In the rows, 128 means zero.
A single turn carries every row of the set below to another of its rows. Some are shown first; where does it send the rows asked next?
deti: [124 130 138 142 155 117  93 128 154 142 132 144 115 123 163 103 139 129
 130 141 124 143 110]
puvi: [123 114 147  85 102 130 142 117 158 133 133 121 100 108 121  96 116 136
 163 135 127 106 115]
relav: [112 127 142  95 138 126  86 128 119 135  94 145 132 110 157 113 148 123
 116 130 106 146 146]
fasov: [125 116 143 147 134 167 154 131 141 152 162 118 103 140 105 125 118 122
 137 148 110 125 110]
Mamol: [145 180 134 121 157 126 142 119 129 137 131 139 120 128 142 163 132 159
 122 110 122 141 117]
vogog: [143 151 154 126 146 122 137 137  99 144 125 144 133 119 132 138 132 163
  85 116 119 111 142]
bonib: [108 147 115 101 129 119 100 110 153 138 104 125 134 107 145 111 149 122
 127 105 120 143 140]
dife: [113 142 110  97 120 117 106 110 166 129 102 133 134 111 149 107 138 128
 132 120 121 144 129]
deboz: [108 139 137 104 126 114  82 130 128 140 124 150 126 109 148 117 133 149
 138 141 102 159 102]
Tisel: [109 116 142 122 125 164 121 122 104 123 159 133  93 137 124 158  91 154
 134 154  94 140 121]
rutov: [120 114 148 154 146 159 153 147 135 142 163 118 112 146 114 136 121 119
 139 137 114 117 114]
Gumu: [ 95 129 106 105 133 167 153 121 129 133 125 106 127 129 114 151 116 112
 115 107 118 123 154]
Sizam: [140 161 146 121 140 117 134 132 120 154 129 128 122 109 124 153 130 175
 116  89 113 120 129]
kop: [137 116 174 113 173 136 120 139 124 138 152 146 102 134  96 109 122 155
 114 132 117 110 139]
napi: [129 130 138  71  92 137 129 132 128  96 136 139 136 116 128 119 114 129
 135 166 119 128 112]
sisen: [104 125 135 137 116  99  97 121 159 141 115 139 133 102 136 100 132 140
 119 127 132 120 118]
gozop: [104 130 129 143 135 101  96 117 152 144 118 132 123 103 136  97 137 137
 114 115 132 121 128]
nager: [108 117 143 100 119 121 138 112 140 123 132 139  91 109 121 113 107 150
 158 158 135 111  91]
radaf: [127 137 175 130 128 123 114 124 125 143 130 134 107  69  96 122 114 128
 146 130 129 115 103]
sug: [136 152 141  90 118 150 112  93 157 126 150 113 117 107 152 119  94 123
 136 124 140 117 129]
Por: [109 118 148 110 141 163 139 133  97 126 112 138 108 119 112 168 125 110
 136 129  92 145 161]
zom: [143 141 141  78 180 149 121 128 146 116 135 140 100 147 116 151 116 155
 139 129 110 145 127]
dumi: [148 142 155 126 167 130 147 118 118 153 119 145 104 131 153 128 133 153
 106 115 124 109 149]
Nep: [136 127 134  89 162 158 131 121 119 145 139 133  98 111 146  90 103 120
 125 155 121 124 102]
nam: [122 110 150 108 124 171 146 134 109 118 102 134 111 126 106 163 122 118
 134 153  90 139 145]
sil: [102 126 141 156 121 138 144 105 135 110 151 121 111 128 100 149 112 125
 132 114 125 102 156]
rin: [122 126 145 126 138 121  98 122 157 149 132 150 119 125 162  93 138 129
 133 148 123 140 110]
gupug: [132 117 153  78  81 129 130 127 142 109 131 129 125 101 116 106 117 130
 147 139 116 112 135]
Ter: [118 118 152 159 147 161 143 147 140 152 168 122 112 139 116 144 120 112
 135 134 119 128 121]
melo: [137 141 162  89 160 151 135 111 158 121 129 135 128 151 114 126 130 123
 106 129 142 106 160]
zukar: [113 119 135  91 129 119  99 127 125 136  90 153 127 108 150 101 143 130
 121 140 102 142 138]
mamob: [101 125 137 160 125 140 137 108 143 120 150 122 112 121 107 151 107 119
 120 114 134 111 161]
rof: [126 163 156 107 146 129 117 120 154 128 166 126 128 129  81 141 124 157
 127 108 132 121 124]
tere: [108 124 151 153 101 145 143  96 142 121 142 121 105 118  92 144 111 125
 129 129 126 107 154]
ruvu: [116 131 156  86 154 132 116 140 123 117 105 137 131 123  89 161 114 162
 103 123 125 110 135]
Zuvu: [121 121 146  95 121 130 140 129 124 105 125 154 113 117 127 116 116 131
 142 183 129 123  90]
Lov: [134 151 132  97 129 129 105 112 120  92 123 143 110  82 124 152  92 136
 138 139 115 143 113]
gafa: [102 128 116  92 106 177 152 108 134 128 127 102 128 136 113 150 111 124
 118 126 115 120 146]
bulas: [111 117 155 111 137 162 144 134  96 118 113 134 115 127 108 168 129 116
 143 133  90 132 152]
sev: [144 117 149  97 127 146 132 150 128 129  99 124 140  86 120 112 114 106
 106 141 127 105 125]
Kove: [166 165 147 113 152 137 142 119 135 138 136 136 119 137 157 137 138 142
 118 106 113 132 154]
Luf: [100 122 147 121 142 165 114 134  98 141 169 132 104 137 133 163  99 141
 132 135  98 144 131]
tok: [ 96 130 113  98 127 170 159 117 126 125 130 105 128 141 115 146 118 117
 123 112 111 113 152]
Nis: [102 121 148 121 138 163 122 128  99 124 166 129 104 148 134 164  99 149
 141 139  95 131 127]
rebik: [110 136 140 114 140 118  73 141 122 140 124 143 129 114 156 129 135 146
 127 137 107 157 106]

bonib goes to deti
radaf goes to Lov
Now these:
Zuvu goes to gupug
ruvu goes to rof
Nis goes to tok
Mamol goes to Kove
Gumu goes to Ter
nam goes to tere
dife goes to rin

A single turn carries every row of the set below to another of its rows. Some are shown first; where does it send the rows asked next?
sulad: [140 157 190 180 134  97 143 111 143 141 118 123 121 110  94 104  90 123
 120  96  75 117 106 145 128]
Reku: [156 140 134 151 127 116 165 136 115 154 142  77 125  76 149 107 106 106
 141 115 105 108 150 134 143]
Suk: [138 166 124 173 132 115 131  95 139 125 144 131 125 144 119 116 145 101
 114 142  87 132 160 163 159]
zonis: [132 166 178 189 141 125 146 124 127 150 131 145 118 102  76 104  80 109
 130 123 113 103 136 153 138]
vukol: [147 129 135 130 121 129 149 107 150 150 122 128 129 109 134  73 105 121
 145 138 112 120 147 173  90]
bez: [157 188 156 162 138 133 133 118 139 124 108 116 154 111 121  88 155  87
 125 158 102 124 143 117 111]
Bako: [148 123 140 130 115 120 123 131 130 156 121  94 149 126 137  79 112 106
 103 132  93 143 122 120 128]
vup: [129 134 179 174 117 132 111  96 131 149 112 138 118 119 101 122  77 124
 152 127  94 107 144 144 157]
Lofa: [150 123 156 155 116 119 120 130 147 165 123  95 147 116 151  74 125 100
 111 128  85 128 127 129 117]
zat: [155 153 144 123 139 151 165 111 119 163 147 113 136 107 124 153 144 120
 121 116 118 125 140 162 144]
ruvet: [160 147 134 174 149 107 165 109 161 137 114 122 117  88 148 120 123 130
 154 107 102 112 135 170 116]
vil: [153 149 120 163 129 119 143 142 113 159 134  83 104  92 146 119 102 118
 137 125 112 112 155 135 153]
rul: [162 166 179 165 133 110 136 130 123 145 151 127 154  66  78 112  84 132
 128 129  94 101 130 133 128]
Kota: [145 181 128 166 122 110 135 103 129 123 135 131 120 150 120 125 136  98
 108 138  88 139 149 158 153]
Gisi: [125 153 182 147 119 122 141 109 117 165 139 116 126 106  68 122  99 129
 140 114  89 134 106 145 111]
Lev: [166 178 138 174 144 120 115 126 135 126 110 111 153 103 122 106 149  96
 122 153 110 128 138  97 123]
bibil: [137 174 136 176 122 117 148  99 131 132 149 139 130 136 112 130 150  78
 124 137  98 131 154 161 145]
dalo: [149 146 128 117 155 155 161  96 121 145 140 115 136 114 118 137 149 123
 122 117 126 127 134 140 144]
Folu: [158 174 133 163 150 122 123 110 139 119 116 104 153 100 120  94 160 102
 134 153 106 123 141  97 121]
nedom: [126 166 135 162 114 102 145 123 147 149 123 116 158 107 105 117 139 122
 163 156  76 150 132 175 124]
febi: [147 144 188 148 119 133 120  86 138 128 106 138 141 121 108 122  89 142
 137 116  70 119 119 137 149]
nobip: [163 168 182 149 128 129 127  94 128 140 141 140 125  97  81 104 100 129
 128 123 101 105 126 132  83]
Siron: [169 146 138 136 145 105 168 107 151 124 136 138 182  83 115 127 130 122
 131 127  99 133 132 170 129]
rel: [136 146 178 129 114 147 130  97 117 139 112 131 154 103  89 118  89 136
 160 132  96 115 117 113 140]
vugu: [129 138 138 173 148 132 148 136 149 154 108 131 158  89 107  91 124  95
 163 154 129 133 135 146 112]
sezo: [156 155 170 151 124 129 128  80 126 120 117 145 137  92  98 120  88 123
 161 122 113  87 135 108 135]
kaduz: [141 117 139 137 128 128 124 124 142 155 124  92 152 126 140  72 123 117
 107 132  84 138 125 130 140]
sovak: [164 149 128 120 146 146 154 102 113 146 144 124 133 113 120 150 136 113
 112 116 135 128 133 135 138]
tefur: [146 146 172 178 117 103 113 101 131 133 120 130 149  86  95 129  85 121
 160 130  90  99 141 119 161]
fozog: [148 139 113 162 136 116 143 127 119 154 146  80 114  84 141 109 114 119
 147 128 109 107 164 134 154]

vup goes to sezo
bez goes to Lofa
Now these:
vukol goes to ruvet
Kota goes to Lev
kaduz goes to fozog
zonis goes to nobip

A single turn carries every row of the set below to another of its rows. Some are shown first; where does it send the rows asked next?
fala: [166 111 100 122 142 136 128 152 126 135 133 143 144 110  92 102 130]
Tegil: [127 107 148 103 107 149  94 139 133 141 140 127 101 128 152 144 120]
vopu: [138 124 112 115  99 166 109 152 120 153 126 114 114 141 108 139 159]
Mus: [146 124 112 106 115 161  99 157 137 135 129 102  99 128 131 119 169]
rila: [115 116 119 105 114 131  72 126 106 123 115 140 137 149 135 138 154]
nif: [167 111  98 121 143 134 130 151 129 133 133 142 144 108  94  98 130]
Pib: [127 105 141 106 103 147  94 138 136 139 137 125  98 128 160 139 120]
feto: [122 145 153 140 122 110 126 135 156 133 141 113  93 126 121 107 111]
Tuzu: [117 115 118  99 121 127  69 126 115 114 117 136 129 143 147 129 158]
per: [135 119 107  87 160 142 131 142 121 138 110 159 138 122 113 122 163]
genuv: [132 114 100  94 149 144 135 138 114 140 107 163 141 128 109 125 157]
mepu: [145 138 136 141 153  89  98 122 126 104 146 118 117 136 125 113 122]
mene: [109 112 130 147 149 120 109 143 136 104 107 129 150 113 134 116 167]
Mono: [145 134  94 116 161 134 145 149 116 129 133 156 148 127 118 120 151]
zotor: [124 136 153 139 104 122 142 119 132 141 124 107 101 121 125 112 104]
luz: [102 110 119 158 134 120 115 138 126 110 101 134 153 124 127 125 159]
guveb: [119 120 134  92 133 128  68 133 118 118 126 135 131 140 138 131 162]
dolu: [142 117  94 114  98 162 103 152 127 140 118 107 105 137 125 125 160]
pufel: [140 133 128 156 134  94 105 115 109 118 139 128 128 151 107 127 110]
Fis: [128 139 157 133 114 121 139 119 140 136 129 101  96 114 133 104 112]
Liri: [124 140 161 134 111 123 142 119 135 143 130 105 101 120 125 110 108]
mas: [128 135 146 140 106 118 141 119 136 134 123 102  97 116 135 105 106]
pev: [110 139 134  82 163 125 107 147 117 115 132 129 114 125 110 146 157]
Funup: [143 128 127 102 115 168 104 158 130 148 137 106 108 134 111 132 168]
gupe: [167 109  95 123 141 135 129 152 128 135 132 142 143 110  95  99 129]
kek: [148 135  93 117 164 131 144 152 116 127 135 155 146 125 124 113 152]
gomuk: [100 133 118 100 135 132 116 138  98 130 119 142 125 140  94 164 140]
Zef: [101 112 138 153 141 124 116 141 123 120 110 138 159 126 113 134 160]
buk: [125 104 137 108  98 148  95 136 133 141 133 127 100 127 156 143 117]
Boz: [140 139 147 140 152  94 105 122 118 117 151 125 126 143 108 126 118]
Sono: [145 133  89 119 161 134 142 149 117 125 130 154 148 126 123 117 152]
ziset: [127 129 149 136 119 123 131 138 140 135 126 119  94 114 137  90  95]
Zar: [105 124  80 111 125 121 110 136 103 112 100 134 114 135 123 147 136]
par: [147 134  91 120 157 134 145 150 115 129 131 155 147 128 121 120 150]
fasi: [125 106 143 105  99 150  99 138 131 144 138 130 103 131 150 146 119]
rifel: [115 138 134 151 105 112 129 129 146 138 133 118  97 134 121 112 101]
Zibi: [166 111  99 121 143 134 129 153 128 135 134 141 142 107  94 100 131]
saza: [138 115  94  92 158 139 128 139 125 129 106 155 134 119 123 116 164]
zimo: [134 114  88  98 148 140 129 135 118 135 101 158 137 125 118 120 158]
nepif: [110 129  96  91 152 117 102 144 124 100 112 123 101 118 138 129 152]
zuva: [115 119 137  97 124 132  71 128 106 126 127 140 137 147 128 139 158]
kizo: [107 114 147 143 153 123 114 144 133 114 117 133 153 116 120 126 168]
dinu: [116 143 153 146 114 116 130 130 147 143 142 119  98 134 110 115 103]
safon: [125 129 144 143 106 124 135 135 133 139 123 120  97 121 132  95  90]
Naset: [126 133 162 131 120 126 132 138 139 141 134 120  98 118 126  97  96]
Rufip: [120 139 134 147 115 110 126 133 156 130 133 113  89 127 131 103 105]
Kana: [125 128 155 139 111 129 135 137 129 146 128 125 102 124 121 104  90]
fogi: [142 132 117 154 136  89 102 115 118 106 135 122 118 144 126 115 111]

zotor goes to Liri
nepif goes to Zar
per goes to saza
Now these:
Mus goes to dolu
Kana goes to Naset
rila goes to zuva
Zef goes to kizo
dinu goes to feto
Pib goes to buk
pufel goes to Boz

